A single turn carries every row of the set below to another of its rows. Some are shown first; where does it send the rows asked next?
z21: [  5  -5   1  -9  19   9  -9   0  37   0 -14   0   6  -4  11 -22   7  -3
  -1]
z649: [ 21   1  -4  -6  10  19   5   0  17 -17   2  -2  12 -13   7 -10   0   2
  -7]
z385: [ 21  -2 -12   2  20   6  -5  14  11  -7 -12  13  18 -11  10  -1   0  -4
 -11]
z462: [  3  -3  -5  -7  14   5 -16   0   6 -17 -13  10  19 -13  30  -7   1  -9
 -10]
z274: [ 21   0   2  -9  13   4  -5  15  31  -6 -15  -3  30  -6  23 -13   7   6
 -10]
z227: [  2 -12 -13  -9  10   8 -10   7  25  -8  -9  -1  20 -18   2  -6   8 -11
 -10]
z5: [  2  -2  -1  -4  22   3   0  12  21  -2   5 -11   5  -7   5  -9  -5  -2
 -11]
z969: [ -1  -7   1  -2   0   1  -3   8  12   7  -3   1  20 -18  26  -9   8  -3
  -6]
z853: [  9  -4   6 -10  10   8   2   1  32 -18 -16  -2  31  -2  23  -5   1  -2
  -5]
z866: [ 21   4   6   7  12   3   9  15  25  -3 -13   3  15   3  22 -11   5  -4
  -9]
z758: [  5  -4  -2 -11  18   6  -1   4 -10  -6 -11  -2  10  -2  13 -16  -7  -5
  -2]
z171: [  8  -5   4 -10  -9  13  -8   4  17  -5  -9  11  14  -4  23  -7  12   2
  -7]
z531: [ 15   1   3 -14   2   7   4  12   4   8 -11  -1  25  -4   2  -8   0  -5
 -13]
z885: [ -9  -2 -18  -8  13   7  -3   4  25  -4 -17  -4  19  -6  28 -15   2  -8
 -11]
z669: [  6  -8  -2  10   7   0  -7  -6  15  -5 -16   3  18   1   0 -10   6  -4
  -5]
z996: [ 13  -3   0 -13  14  14 -16   5  11   1 -18  13  14   6   6 -21   7  -8
 -14]
z889: [ 19   4  -3  -7  25   7  -2   5  13 -18 -25   1  15  -1  21 -27   2  -7
  -9]
z168: [  9  -3   0  -9   2  10   2  17  11   1  -5 -11  19   7   8 -24   3  -5
   0]
z195: [  1  -6 -11 -15  24   9   8   7  24  -2 -18 -12  17  -2  23 -19  -3   2
 -12]
z941: [  8  -8   8  -5  24   7  -2   8  12 -14 -25  16  16  -1  13 -11   4  -3
   2]
z15: [ 14  -4   1  -5  13   7  -3   9   8  -3  -1   8  -8  -4  24 -13   4  -3
 -12]
z349: [ 14   4  12 -10  17   8 -11  -4  19   2 -11  -9   9  -6  18  -5   9 -14
 -15]
z189: [  8   4  11 -16  17  -4  -5   8   6 -10  -8   9  10   1  13 -15  -7 -17
 -11]
z727: [  8   7  -6 -13   9   5  -2  11   4 -20 -16  10   5 -19  14 -10   8  -5
  -7]
z340: [ -6  -9 -18 -16  12   7   0   7  16  -4  -8 -10  18   1  20 -11 -10  -4
  -6]
z483: [  5   8   2  -9   3   1  12   3  18  -7 -13 -12  18   6  10 -22  -1 -11
  -4]
z448: [ -6   0   3 -10   2   5   6  -1   9  -2 -13  -9  18 -16  20   0   7   1
  -4]

z758 turns into z889
z5 turns into z21
And these:
z531 turns into z866
z385 turns into z15
z853 turns into z448
z168 turns into z274
z727 turns into z189
z669 turns into z649
z340 turns into z195

A single turn carries every row of the set below to another of its rows. Some are shown first; where does it send the rows asked next?
z711: [  3  -4  19   8   9  24  -1   8   2   1   3 -18 -13 -10  -4  -6   6  -2
  10  -4  17   4  -5  -2   1  -1  -9   8   1   2   5  11 -12   4 -21   9
 -12 -20   2]
z931: [ -9   4  21   8  10  33 -20   4  10  -3  16   0  -1 -27  -6   0  -6 -10
  10   7 -12  17  -3  11   6  -9   0  -1  -2   4   0   9   5  11  -4   2
 -13   7   8]
z414: [  7  17  20  10  -6   9  -7  -5   3 -17  17 -12  -6 -14  12  -4  -6  -7
   9   1  11  -5 -11  -1 -10  -5  -4  -6   4   6  -1 -15  -5   9  -7   5
  -2   5  21]
z341: [ -4  -2  19   8   4  14 -18  12  18   6  13 -21 -11 -11   4   6   3  -5
  -1   6  10  -3  -7   2  10  -2 -16  -5  -9  13  14  15   7  24  -7  -9
 -18   2  10]
z812: [  7   8  27  10  -6  15   1  -2  -3   3   4 -14  -8 -14   3  -8  -8 -29
  13   8   6   0   9  -1  -1  -5 -16  -2   3  -2  14   0  10   8 -21 -17
 -14 -10  13]
z944: [  8   8  26  11  -7  16   1  -4  -2   6   1 -13  -8 -14   2  -8  -8 -28
  12   7   3   0   9  -1  -2  -6 -11  -5   2   1  15  -1   9   9 -23 -14
 -12  -9  16]
z967: [ -4  -3  24  11   4  12 -15  13  18   5  17 -20  -8 -11   4   9   5  -6
   1   6  10  -3  -9   0  11  -1 -13  -4 -11  15  14  15   8  22  -8 -10
 -16  -4   8]
z443: [-12  -1  23  10   9  32 -20   4  10  -7  16  -2   3 -25  -6  -3  -3 -10
   9   6 -14  15  -2   8   5 -11   0   0  -3   5   5   8   7  11  -2   6
 -14   8   7]
z617: [  4  -6  23  10   9  23  -2  11   3  -4   5 -20 -11 -10  -7  -6   8  -4
  12  -8  17   5  -4   0   2   0  -9   4  -1   3   5   9  -7   4 -23   6
 -12 -19   0]
z777: [ -8   5  25  16  -4  12 -17  -4   6 -14  22  -6 -13 -33   6   0 -10 -20
  11   8   2  -1  -2  -8  -8   3  -6  -9  10  12  21  22  -6   1  -1   5
 -18  -6   8]
z600: [  6  15  21  10  -5  10  -7  -2   4 -15  17  -6  -6 -16  12  -5  -6  -5
  10   2  10  -8 -15  -2 -11  -5  -2  -2   4  10   3 -17  -5   6  -7   4
  -3   7  22]
z111: [  6  -5  20   9   7  25  -1   7   2  -2   3 -19 -14 -11  -8  -7   8  -5
  14  -4  13   4  -8   2   1   1  -9   6   2   1   3  10 -11   3 -21   6
 -15 -21   3]
z330: [  3  -8  20  12   7  23   1   8   3  -1   1 -20 -13  -9  -6  -7   5  -2
  13  -5  13   3  -5  -2   1  -4 -11   6   0   3   4   8  -9   1 -21   8
 -13 -20   1]
z67: [  6  17  21   6  -5  11  -6  -3   2 -12  19  -7  -6 -16  12  -4  -4  -7
   7   3  11  -7 -12  -2 -11  -3  -2   0   2   7   2 -16  -6  11  -7   6
  -2   7  23]
z268: [ -6   0  20   7   5  13 -17  12  18   4  16 -20 -11 -12   5  10   2  -7
  -1   5  10   0  -7  -1  12  -1 -14  -3  -7  11  14  15  10  23  -5 -12
 -17  -1   9]
z383: [ -7   6  25  13  -6  12 -15  -3  10 -14  20  -7 -14 -31   6  -1 -13 -21
  14   4   7   0  -2  -7 -11   4  -1  -7   8  13  21  23  -4   4  -3   9
 -20  -4  11]
z343: [-13   3  23   8   9  33 -19   3   7  -3  18  -1   2 -26  -5  -2  -6 -10
   8   7 -12  17   2   8   3  -9   0   3  -3   3   3  10   3  12  -4   8
 -11   7   8]
z321: [-10   8  26  14  -6   9 -16  -5   8 -14  22  -9 -13 -31   8   1 -12 -19
  13   5   7  -1   1  -8 -10   5  -3  -9   8  10  22  20  -5   1  -2   5
 -19  -6  10]
z312: [-13   4  23  12  10  30 -19   6   7  -7  17  -2   1 -30  -4   0  -4  -9
   9   5 -15  16  -1   7   7  -7  -2   1   0   4   2  10   5  11  -5   4
 -11   8  10]
z580: [ 11   6  25  12  -7  15  -1  -4  -2   3   7 -14  -7 -10   5  -8 -11 -30
  11   8   5   3   8  -2  -2  -6 -15  -5   4   1  12  -4  11   7 -20 -13
 -14 -10  16]
z461: [  7  15  22   9  -6   9  -6  -4   5 -14  19 -11  -8 -16   8   1  -5  -6
  10   4   9  -7 -14   1 -14  -1  -2  -4   2   8  -2 -16  -8   8  -7   5
  -4   8  22]

z617 turns into z312
z812 turns into z268
And these:
z777 turns into z580
z711 turns into z343
z383 turns into z944
z330 turns into z443
z111 turns into z931

